500 stands for zero in the data rows.
Every row has a hidden score. How much higher is the second row's score than the first row's in each pair? 10 means about the same, 20 much higher and 0 much lower. The score is a weighted sum of the row's numbers plus the product of two more (or one squared), each taken from its middle value.
c(578, 744, 538, 626, 225, 439, 740, 506, 449, 588, 459, 331, 573, 637,
  489, 589, 358, 393)
c(508, 378, 518, 574, 535, 558, 434, 641, 495, 423, 389, 467, 512, 466,
  500, 555, 423, 428) -> 3
c(553, 704, 590, 421, 536, 408, 425, 432, 403, 512, 397, 316, 355, 560,
  437, 629, 465, 637)
c(459, 620, 187, 569, 369, 588, 656, 399, 383, 428, 561, 365, 471, 740,
  358, 610, 344, 871) -> 9
c(643, 530, 607, 533, 658, 475, 501, 364, 634, 513, 373, 352, 569, 477,
  637, 401, 407, 559)
c(357, 580, 259, 688, 623, 568, 415, 439, 368, 456, 587, 356, 554, 601,
  252, 505, 472, 743) -> 10
c(545, 358, 718, 616, 587, 449, 416, 657, 568, 567, 339, 412, 399, 434,
  424, 548, 282, 431)
c(648, 507, 296, 625, 432, 517, 549, 390, 660, 636, 718, 506, 527, 481,
  644, 436, 486, 465) -> 10
c(440, 666, 451, 592, 687, 657, 476, 456, 634, 431, 450, 498, 761, 521,
  635, 254, 565, 662)
c(661, 487, 511, 538, 467, 505, 696, 389, 647, 497, 529, 543, 622, 537,
  730, 395, 600, 386) -> 9
c(502, 524, 618, 387, 496, 432, 390, 359, 598, 587, 441, 609, 487, 284,
  464, 554, 357, 362)
c(505, 472, 458, 499, 483, 327, 349, 496, 571, 627, 352, 528, 341, 338,
  450, 609, 212, 557) -> 10
c(645, 705, 470, 437, 634, 494, 484, 753, 295, 449, 309, 342, 337, 460,
  333, 602, 405, 647)
c(632, 608, 545, 330, 465, 474, 505, 409, 489, 566, 463, 539, 379, 565,
  441, 849, 546, 544) -> 13
c(528, 396, 662, 440, 574, 342, 645, 550, 465, 556, 347, 500, 411, 502,
  564, 521, 384, 555)
c(338, 379, 622, 444, 314, 367, 579, 577, 445, 671, 394, 622, 519, 412,
  572, 402, 506, 326) -> 8
c(377, 279, 415, 438, 591, 586, 341, 781, 358, 479, 377, 573, 503, 292,
  380, 585, 354, 456)
c(582, 617, 614, 320, 299, 669, 650, 604, 704, 598, 338, 468, 539, 522,
  753, 575, 763, 254) -> 14
c(538, 554, 448, 562, 496, 570, 472, 611, 378, 560, 415, 452, 492, 457,
  518, 708, 628, 491)
c(498, 542, 568, 614, 587, 342, 386, 555, 343, 521, 626, 549, 342, 510,
  457, 672, 582, 573) -> 11
c(533, 630, 481, 508, 251, 590, 588, 475, 694, 432, 445, 399, 545, 696,
  601, 562, 529, 369)
c(521, 486, 456, 357, 332, 643, 565, 220, 642, 181, 709, 765, 676, 643,
  710, 482, 670, 498) -> 8
c(697, 721, 277, 527, 468, 604, 498, 373, 661, 496, 777, 383, 413, 560,
  405, 537, 410, 573)
c(379, 555, 332, 454, 689, 580, 487, 445, 243, 527, 437, 319, 574, 469,
  273, 495, 627, 747) -> 9
c(454, 629, 527, 511, 538, 588, 428, 546, 721, 436, 512, 433, 562, 515,
  600, 452, 599, 564)
c(521, 391, 545, 562, 522, 440, 359, 511, 622, 604, 591, 646, 543, 312,
  546, 423, 424, 270) -> 7
c(463, 586, 566, 453, 499, 529, 421, 693, 422, 383, 617, 431, 324, 674,
  416, 581, 647, 521)
c(520, 546, 311, 605, 412, 694, 523, 165, 623, 242, 691, 471, 642, 794,
  610, 521, 732, 540) -> 13
c(579, 441, 654, 424, 617, 477, 563, 617, 662, 659, 320, 581, 623, 273,
  577, 475, 368, 298)
c(555, 570, 640, 578, 581, 648, 548, 445, 571, 369, 494, 603, 741, 520,
  635, 523, 600, 436) -> 10
c(434, 368, 364, 622, 461, 449, 355, 578, 486, 458, 482, 540, 517, 361,
  578, 368, 409, 452)
c(404, 424, 393, 623, 701, 572, 463, 459, 387, 577, 351, 531, 717, 348,
  346, 652, 382, 581) -> 10
c(293, 517, 578, 438, 318, 561, 546, 387, 620, 475, 370, 583, 568, 683,
  494, 562, 301, 602)
c(393, 463, 492, 440, 712, 497, 310, 726, 382, 492, 305, 534, 467, 234,
  353, 390, 349, 507) -> 11
c(586, 629, 533, 364, 491, 331, 391, 484, 407, 543, 452, 617, 459, 230,
  479, 598, 485, 362)
c(586, 212, 650, 188, 536, 537, 797, 662, 467, 666, 370, 684, 558, 363,
  456, 594, 541, 347) -> 7
c(488, 647, 384, 445, 354, 585, 551, 403, 605, 395, 672, 466, 341, 781,
  462, 577, 528, 698)
c(500, 686, 476, 405, 750, 511, 394, 688, 215, 364, 494, 345, 230, 561,
  232, 595, 537, 861) -> 13
c(556, 474, 399, 636, 628, 812, 499, 312, 850, 514, 478, 371, 740, 438,
  625, 377, 645, 455)
c(575, 526, 360, 599, 256, 587, 559, 347, 705, 511, 763, 523, 465, 679,
  679, 586, 556, 433) -> 12
c(472, 596, 505, 507, 591, 587, 426, 584, 587, 527, 430, 569, 726, 320,
  662, 408, 607, 448)
c(540, 760, 331, 542, 570, 491, 327, 377, 438, 301, 496, 356, 395, 609,
  378, 558, 438, 778) -> 15
c(525, 526, 449, 609, 429, 525, 569, 430, 527, 511, 731, 578, 602, 582,
  498, 457, 471, 423)
c(306, 550, 471, 558, 454, 582, 439, 684, 481, 612, 447, 334, 350, 605,
  449, 590, 557, 656) -> 7
c(321, 582, 426, 523, 489, 600, 444, 483, 344, 376, 435, 425, 563, 585,
  302, 524, 536, 494)
c(657, 709, 442, 634, 525, 670, 629, 785, 449, 669, 519, 324, 456, 546,
  332, 748, 510, 489) -> 9
c(255, 502, 309, 601, 611, 709, 281, 325, 433, 503, 618, 522, 728, 477,
  376, 501, 783, 538)
c(356, 281, 484, 714, 410, 422, 482, 567, 472, 654, 552, 468, 489, 444,
  403, 485, 439, 298) -> 11
c(583, 401, 498, 393, 369, 288, 613, 445, 631, 619, 426, 616, 543, 327,
  758, 361, 339, 431)
c(397, 461, 608, 521, 541, 564, 497, 464, 472, 503, 420, 548, 621, 607,
  434, 569, 596, 539) -> 9
c(524, 674, 367, 675, 636, 485, 373, 617, 382, 510, 457, 313, 483, 444,
  330, 426, 309, 614)
c(600, 429, 637, 571, 462, 458, 533, 557, 725, 449, 586, 580, 427, 530,
  630, 425, 386, 311) -> 7
c(540, 492, 331, 478, 598, 640, 502, 439, 442, 531, 697, 517, 513, 508,
  453, 502, 678, 621)
c(757, 543, 636, 408, 290, 571, 717, 476, 737, 590, 372, 484, 440, 643,
  809, 715, 675, 394) -> 11
c(321, 484, 411, 622, 635, 502, 435, 495, 257, 417, 692, 527, 504, 567,
  221, 465, 513, 685)
c(500, 359, 512, 614, 539, 531, 607, 535, 548, 566, 565, 529, 561, 541,
  594, 461, 567, 429) -> 8
c(783, 591, 630, 406, 340, 488, 826, 519, 717, 465, 584, 618, 587, 500,
  755, 428, 373, 332)
c(437, 444, 578, 622, 552, 523, 470, 482, 626, 709, 376, 441, 628, 454,
  588, 688, 582, 432) -> 8
c(504, 673, 501, 421, 340, 542, 743, 505, 576, 508, 712, 577, 562, 755,
  567, 480, 612, 584)
c(197, 301, 462, 594, 616, 758, 397, 574, 546, 481, 381, 530, 739, 469,
  450, 520, 662, 532) -> 5
c(596, 523, 356, 540, 271, 530, 384, 419, 553, 409, 622, 617, 511, 484,
  566, 594, 377, 407)
c(494, 392, 574, 527, 623, 522, 513, 413, 418, 514, 189, 373, 693, 395,
  459, 531, 410, 479) -> 11
c(573, 261, 734, 387, 583, 474, 661, 554, 451, 472, 379, 562, 431, 624,
  542, 601, 488, 502)
c(431, 410, 467, 323, 352, 555, 505, 694, 414, 496, 526, 545, 404, 541,
  462, 590, 536, 447) -> 11
c(622, 480, 503, 411, 427, 536, 505, 471, 686, 524, 622, 661, 502, 432,
  654, 468, 517, 354)
c(569, 490, 478, 410, 248, 560, 875, 295, 649, 534, 485, 562, 649, 672,
  659, 568, 533, 434) -> 9
c(552, 639, 268, 494, 524, 704, 462, 424, 553, 229, 684, 534, 677, 562,
  618, 380, 670, 667)
c(415, 800, 656, 482, 404, 527, 506, 405, 475, 592, 282, 313, 480, 697,
  433, 796, 593, 602) -> 11
c(554, 492, 449, 483, 665, 496, 374, 524, 459, 382, 561, 496, 404, 470,
  490, 464, 498, 635)
c(494, 355, 611, 344, 663, 404, 454, 547, 326, 427, 561, 578, 239, 488,
  355, 594, 535, 557) -> 10
c(581, 613, 680, 414, 438, 383, 585, 722, 424, 438, 410, 381, 375, 533,
  646, 365, 530, 467)
c(520, 624, 580, 574, 415, 422, 516, 464, 493, 588, 540, 526, 567, 512,
  554, 517, 509, 336) -> 10
c(603, 404, 642, 586, 548, 550, 505, 438, 640, 472, 516, 567, 531, 521,
  519, 612, 448, 360)
c(620, 399, 534, 543, 378, 329, 386, 686, 440, 698, 529, 517, 358, 274,
  607, 613, 507, 236) -> 10
c(268, 515, 430, 451, 286, 522, 499, 395, 454, 424, 613, 498, 472, 726,
  419, 449, 530, 568)
c(417, 429, 446, 542, 689, 541, 404, 486, 624, 682, 533, 545, 635, 327,
  527, 407, 575, 539) -> 8
c(400, 409, 407, 580, 472, 502, 523, 670, 390, 572, 682, 536, 580, 419,
  467, 270, 484, 376)
c(620, 516, 666, 481, 430, 483, 729, 477, 631, 466, 456, 455, 571, 649,
  756, 367, 608, 384) -> 13
c(299, 222, 415, 552, 688, 446, 210, 678, 451, 650, 453, 520, 391, 207,
  284, 333, 294, 500)
c(467, 525, 525, 478, 419, 616, 549, 499, 643, 534, 571, 663, 675, 472,
  547, 559, 461, 441) -> 12
c(725, 546, 673, 531, 568, 405, 575, 774, 527, 655, 615, 411, 274, 506,
  547, 465, 482, 406)
c(621, 419, 478, 471, 670, 259, 516, 410, 227, 516, 462, 356, 240, 463,
  285, 553, 391, 708) -> 13
c(816, 444, 483, 551, 371, 347, 753, 350, 457, 628, 439, 448, 640, 317,
  731, 579, 469, 311)
c(467, 675, 317, 556, 676, 681, 350, 405, 560, 484, 581, 482, 571, 497,
  508, 520, 617, 658) -> 9
c(486, 511, 406, 392, 540, 706, 384, 691, 294, 299, 388, 352, 524, 453,
  263, 580, 509, 482)
c(329, 347, 413, 658, 551, 649, 694, 539, 410, 594, 270, 560, 956, 397,
  597, 459, 508, 515) -> 10
c(462, 742, 156, 601, 221, 581, 481, 304, 253, 340, 726, 381, 521, 757,
  376, 628, 599, 636)
c(426, 347, 426, 578, 570, 414, 640, 448, 384, 580, 608, 596, 659, 508,
  550, 451, 609, 551) -> 6
c(788, 454, 527, 414, 458, 503, 508, 404, 674, 433, 417, 251, 276, 484,
  573, 597, 410, 426)
c(485, 498, 562, 362, 485, 572, 669, 567, 713, 744, 404, 659, 673, 271,
  726, 328, 471, 292) -> 9
c(684, 614, 552, 493, 300, 665, 684, 201, 761, 362, 561, 583, 743, 688,
  811, 683, 739, 325)
c(445, 383, 564, 550, 514, 389, 374, 479, 404, 426, 527, 524, 406, 547,
  409, 543, 448, 561) -> 9
c(535, 623, 635, 581, 655, 551, 567, 464, 616, 525, 593, 469, 507, 538,
  508, 459, 603, 499)
c(691, 507, 646, 521, 547, 415, 553, 410, 640, 464, 654, 523, 444, 539,
  647, 447, 532, 481) -> 11
c(567, 515, 485, 720, 283, 255, 626, 498, 440, 631, 570, 502, 498, 548,
  546, 644, 295, 416)
c(770, 470, 392, 355, 333, 406, 553, 378, 616, 370, 592, 442, 388, 491,
  690, 390, 482, 449) -> 6
c(492, 517, 306, 619, 454, 468, 461, 491, 581, 635, 569, 316, 389, 560,
  442, 485, 347, 534)
c(400, 512, 331, 601, 424, 585, 573, 282, 440, 359, 564, 412, 647, 781,
  561, 456, 655, 696) -> 15
c(535, 454, 527, 536, 604, 529, 529, 535, 528, 598, 473, 449, 509, 535,
  552, 613, 633, 569)
c(312, 561, 268, 741, 549, 437, 284, 506, 375, 428, 925, 515, 375, 661,
  415, 513, 620, 782) -> 14
c(491, 614, 443, 598, 619, 423, 409, 435, 347, 496, 493, 420, 486, 555,
  475, 650, 611, 656)
c(426, 412, 626, 572, 435, 482, 501, 239, 629, 467, 643, 599, 561, 643,
  554, 425, 654, 416) -> 7
c(619, 452, 491, 477, 416, 352, 558, 548, 416, 509, 635, 512, 310, 533,
  460, 533, 469, 421)
c(335, 428, 378, 502, 344, 634, 652, 501, 471, 450, 419, 739, 885, 458,
  535, 481, 389, 477) -> 9
c(505, 637, 313, 516, 389, 550, 528, 525, 414, 455, 658, 502, 516, 562,
  457, 480, 458, 566)
c(499, 562, 412, 479, 350, 400, 460, 608, 536, 680, 467, 544, 542, 288,
  629, 455, 482, 308) -> 10
c(551, 429, 524, 426, 635, 516, 609, 355, 380, 438, 373, 577, 605, 506,
  386, 636, 507, 572)
c(578, 426, 583, 399, 547, 500, 413, 364, 593, 269, 262, 458, 496, 513,
  595, 430, 468, 541) -> 10
c(429, 431, 497, 434, 427, 539, 473, 352, 472, 399, 491, 475, 586, 525,
  460, 334, 532, 409)
c(420, 317, 622, 261, 509, 537, 568, 619, 594, 591, 439, 647, 419, 433,
  554, 358, 542, 484) -> 10
c(594, 582, 458, 464, 387, 517, 714, 197, 568, 516, 451, 452, 650, 617,
  590, 577, 594, 515)
c(544, 320, 329, 594, 641, 825, 390, 515, 684, 520, 325, 282, 595, 430,
  482, 628, 595, 560) -> 4
c(400, 520, 439, 652, 653, 508, 367, 394, 454, 440, 424, 373, 429, 587,
  296, 624, 431, 739)
c(378, 436, 461, 409, 431, 476, 453, 553, 358, 513, 528, 463, 572, 446,
  379, 331, 546, 403) -> 9
c(601, 450, 528, 538, 339, 470, 684, 598, 500, 549, 394, 523, 534, 518,
  570, 682, 456, 366)
c(369, 324, 643, 685, 572, 335, 504, 466, 414, 553, 546, 595, 576, 526,
  602, 419, 619, 401) -> 13
c(385, 563, 474, 629, 566, 512, 310, 576, 457, 472, 603, 637, 378, 569,
  415, 741, 504, 707)
c(337, 436, 443, 347, 365, 522, 571, 405, 540, 441, 450, 498, 555, 520,
  389, 261, 341, 480) -> 11
c(635, 408, 510, 409, 481, 344, 605, 121, 640, 615, 573, 592, 493, 476,
  579, 567, 448, 427)
c(500, 494, 491, 702, 463, 603, 493, 453, 607, 575, 546, 518, 600, 580,
  632, 742, 697, 470) -> 7
c(488, 623, 552, 575, 606, 455, 380, 503, 389, 407, 626, 555, 456, 532,
  394, 593, 567, 563)
c(616, 574, 337, 717, 476, 452, 500, 489, 630, 518, 737, 496, 488, 599,
  551, 485, 380, 562) -> 11
c(522, 533, 613, 575, 626, 612, 592, 388, 592, 407, 556, 420, 578, 724,
  425, 599, 659, 570)
c(596, 580, 501, 466, 560, 462, 511, 543, 387, 348, 655, 396, 414, 526,
  408, 321, 487, 477) -> 11
c(641, 437, 390, 515, 598, 501, 428, 233, 512, 508, 626, 409, 526, 414,
  496, 416, 635, 447)
c(288, 447, 461, 505, 435, 460, 533, 358, 522, 630, 425, 488, 571, 539,
  574, 391, 496, 626) -> 9
c(682, 578, 471, 240, 293, 336, 533, 345, 566, 542, 658, 621, 350, 352,
  510, 405, 405, 198)
c(682, 422, 433, 625, 506, 610, 479, 498, 550, 362, 549, 492, 594, 486,
  587, 600, 587, 388) -> 1
c(379, 320, 612, 789, 508, 620, 495, 564, 575, 583, 614, 406, 444, 757,
  444, 598, 683, 368)
c(488, 667, 298, 620, 364, 535, 447, 437, 443, 444, 529, 427, 616, 466,
  407, 510, 397, 488) -> 14
c(428, 647, 295, 458, 358, 659, 419, 295, 515, 291, 509, 560, 626, 585,
  584, 557, 686, 578)
c(447, 537, 698, 500, 505, 429, 454, 587, 634, 568, 399, 477, 355, 549,
  566, 485, 419, 535) -> 8
c(390, 473, 424, 544, 526, 696, 246, 425, 721, 438, 569, 619, 548, 450,
  606, 566, 637, 544)
c(366, 450, 494, 527, 332, 478, 502, 582, 531, 558, 585, 506, 554, 530,
  500, 358, 479, 395) -> 13
c(691, 562, 866, 500, 636, 493, 565, 702, 710, 456, 440, 633, 491, 516,
  636, 460, 394, 342)
c(745, 445, 818, 532, 483, 456, 864, 471, 635, 544, 269, 396, 567, 647,
  701, 552, 599, 442) -> 10
c(316, 535, 486, 374, 422, 508, 476, 440, 407, 449, 442, 450, 403, 651,
  417, 490, 579, 684)
c(613, 551, 534, 629, 527, 396, 474, 488, 480, 600, 410, 501, 558, 422,
  549, 694, 384, 462) -> 11
c(491, 575, 614, 419, 470, 514, 656, 448, 463, 537, 472, 605, 640, 539,
  544, 544, 633, 459)
c(507, 371, 485, 703, 598, 614, 594, 259, 591, 365, 568, 508, 744, 713,
  535, 581, 636, 536) -> 14
c(363, 605, 428, 530, 332, 548, 470, 571, 511, 525, 516, 661, 666, 424,
  702, 564, 623, 444)
c(695, 647, 764, 433, 469, 446, 634, 378, 699, 395, 465, 540, 353, 681,
  658, 703, 501, 580) -> 12
c(295, 289, 604, 320, 581, 437, 359, 815, 427, 709, 272, 718, 497, 33,
  351, 398, 274, 385)
c(339, 512, 403, 649, 651, 622, 402, 433, 251, 416, 575, 663, 710, 513,
  392, 643, 801, 652) -> 7
c(656, 340, 488, 441, 494, 240, 575, 245, 706, 652, 617, 756, 464, 268,
  696, 356, 214, 373)
c(562, 504, 490, 361, 383, 351, 610, 572, 472, 537, 682, 565, 373, 516,
  494, 298, 413, 413) -> 12
c(479, 314, 778, 426, 578, 308, 728, 407, 472, 645, 472, 467, 312, 624,
  369, 470, 367, 560)
c(481, 526, 299, 468, 398, 559, 400, 447, 403, 399, 522, 515, 427, 586,
  395, 626, 458, 603) -> 13
c(433, 315, 437, 542, 732, 400, 329, 432, 623, 578, 632, 669, 463, 210,
  539, 310, 395, 630)
c(546, 490, 463, 424, 543, 695, 463, 527, 622, 564, 371, 672, 658, 286,
  607, 588, 603, 382) -> 16
c(464, 437, 432, 393, 722, 392, 359, 502, 191, 489, 333, 507, 493, 260,
  230, 406, 254, 598)
c(543, 539, 498, 340, 332, 366, 599, 486, 471, 579, 475, 516, 465, 442,
  522, 425, 443, 354) -> 9
c(554, 315, 646, 491, 514, 705, 636, 631, 666, 502, 415, 535, 526, 598,
  515, 658, 602, 364)
c(621, 702, 390, 528, 360, 431, 523, 472, 380, 388, 653, 396, 292, 718,
  337, 694, 328, 609) -> 18
c(578, 392, 631, 436, 367, 346, 534, 636, 666, 646, 425, 626, 612, 128,
  640, 177, 284, 66)
c(209, 621, 481, 394, 289, 492, 614, 504, 581, 542, 427, 555, 613, 554,
  601, 317, 510, 541) -> 11
c(428, 634, 568, 538, 673, 480, 396, 756, 479, 561, 356, 433, 486, 390,
  453, 310, 528, 529)
c(578, 501, 480, 426, 419, 415, 505, 414, 547, 503, 684, 642, 502, 479,
  462, 532, 457, 433) -> 10
c(445, 544, 342, 568, 524, 520, 456, 569, 377, 555, 366, 406, 504, 414,
  320, 606, 242, 647)
c(739, 358, 619, 365, 360, 364, 690, 664, 573, 573, 633, 636, 340, 454,
  737, 480, 477, 208) -> 8
c(456, 684, 536, 495, 640, 512, 378, 584, 463, 535, 446, 339, 416, 466,
  354, 481, 614, 488)
c(566, 768, 536, 474, 429, 297, 453, 394, 297, 480, 423, 401, 351, 604,
  376, 655, 508, 570) -> 14
c(541, 522, 486, 502, 539, 388, 423, 439, 452, 621, 587, 482, 377, 419,
  421, 604, 493, 450)
c(158, 462, 372, 360, 317, 599, 249, 571, 400, 359, 319, 420, 374, 636,
  302, 504, 498, 700) -> 9
c(280, 519, 290, 528, 393, 532, 328, 415, 521, 544, 670, 734, 721, 393,
  547, 410, 636, 396)
c(498, 421, 403, 444, 393, 490, 443, 648, 450, 440, 246, 399, 365, 530,
  417, 659, 336, 513) -> 11
c(147, 507, 355, 465, 433, 561, 198, 478, 465, 345, 592, 548, 315, 593,
  336, 444, 489, 762)
c(406, 701, 694, 496, 508, 620, 476, 672, 642, 634, 312, 424, 586, 489,
  525, 565, 632, 465) -> 12
c(490, 587, 404, 648, 529, 534, 571, 415, 379, 502, 461, 424, 588, 545,
  463, 627, 482, 675)
c(319, 633, 573, 579, 715, 746, 368, 416, 436, 344, 223, 249, 652, 649,
  246, 714, 719, 687) -> 10
c(438, 543, 494, 362, 424, 415, 556, 409, 276, 457, 381, 447, 566, 499,
  297, 465, 405, 474)
c(642, 436, 736, 468, 546, 450, 601, 434, 641, 558, 345, 462, 377, 580,
  366, 732, 176, 423) -> 7
c(506, 415, 601, 256, 255, 564, 630, 539, 554, 526, 372, 584, 453, 566,
  526, 650, 522, 355)
c(552, 254, 576, 541, 566, 417, 531, 621, 400, 489, 494, 521, 264, 600,
  404, 651, 407, 571) -> 6
c(314, 607, 467, 696, 512, 576, 366, 696, 427, 529, 536, 460, 596, 509,
  376, 590, 587, 395)
c(339, 245, 229, 574, 577, 703, 424, 435, 414, 433, 606, 519, 523, 562,
  282, 589, 444, 634) -> 6
c(703, 807, 570, 307, 403, 527, 744, 306, 555, 491, 512, 436, 522, 691,
  518, 625, 547, 486)
c(520, 548, 582, 377, 531, 531, 473, 782, 500, 448, 408, 648, 459, 386,
  621, 498, 491, 576) -> 5
c(494, 534, 446, 467, 438, 400, 526, 465, 619, 596, 414, 538, 633, 294,
  548, 300, 286, 359)
c(263, 327, 457, 443, 534, 481, 507, 664, 345, 539, 533, 580, 374, 601,
  392, 426, 490, 782) -> 5
c(716, 518, 676, 512, 474, 345, 422, 529, 553, 433, 543, 373, 186, 611,
  523, 614, 561, 415)
c(398, 573, 517, 447, 540, 426, 520, 395, 356, 384, 482, 610, 499, 590,
  551, 552, 649, 756) -> 10
c(480, 544, 404, 459, 372, 529, 521, 515, 448, 545, 491, 309, 403, 566,
  476, 432, 599, 500)
c(365, 479, 347, 383, 395, 517, 338, 443, 592, 445, 519, 417, 358, 518,
  534, 426, 491, 650) -> 10
c(329, 645, 373, 581, 423, 547, 236, 639, 555, 406, 417, 313, 280, 604,
  476, 444, 381, 716)
c(759, 634, 627, 401, 146, 369, 695, 449, 626, 572, 461, 408, 353, 583,
  758, 641, 408, 278) -> 11
c(679, 675, 493, 465, 132, 499, 609, 353, 670, 310, 652, 397, 397, 757,
  578, 463, 419, 274)
c(660, 475, 479, 535, 525, 536, 527, 670, 483, 438, 342, 304, 416, 487,
  442, 624, 370, 588) -> 6
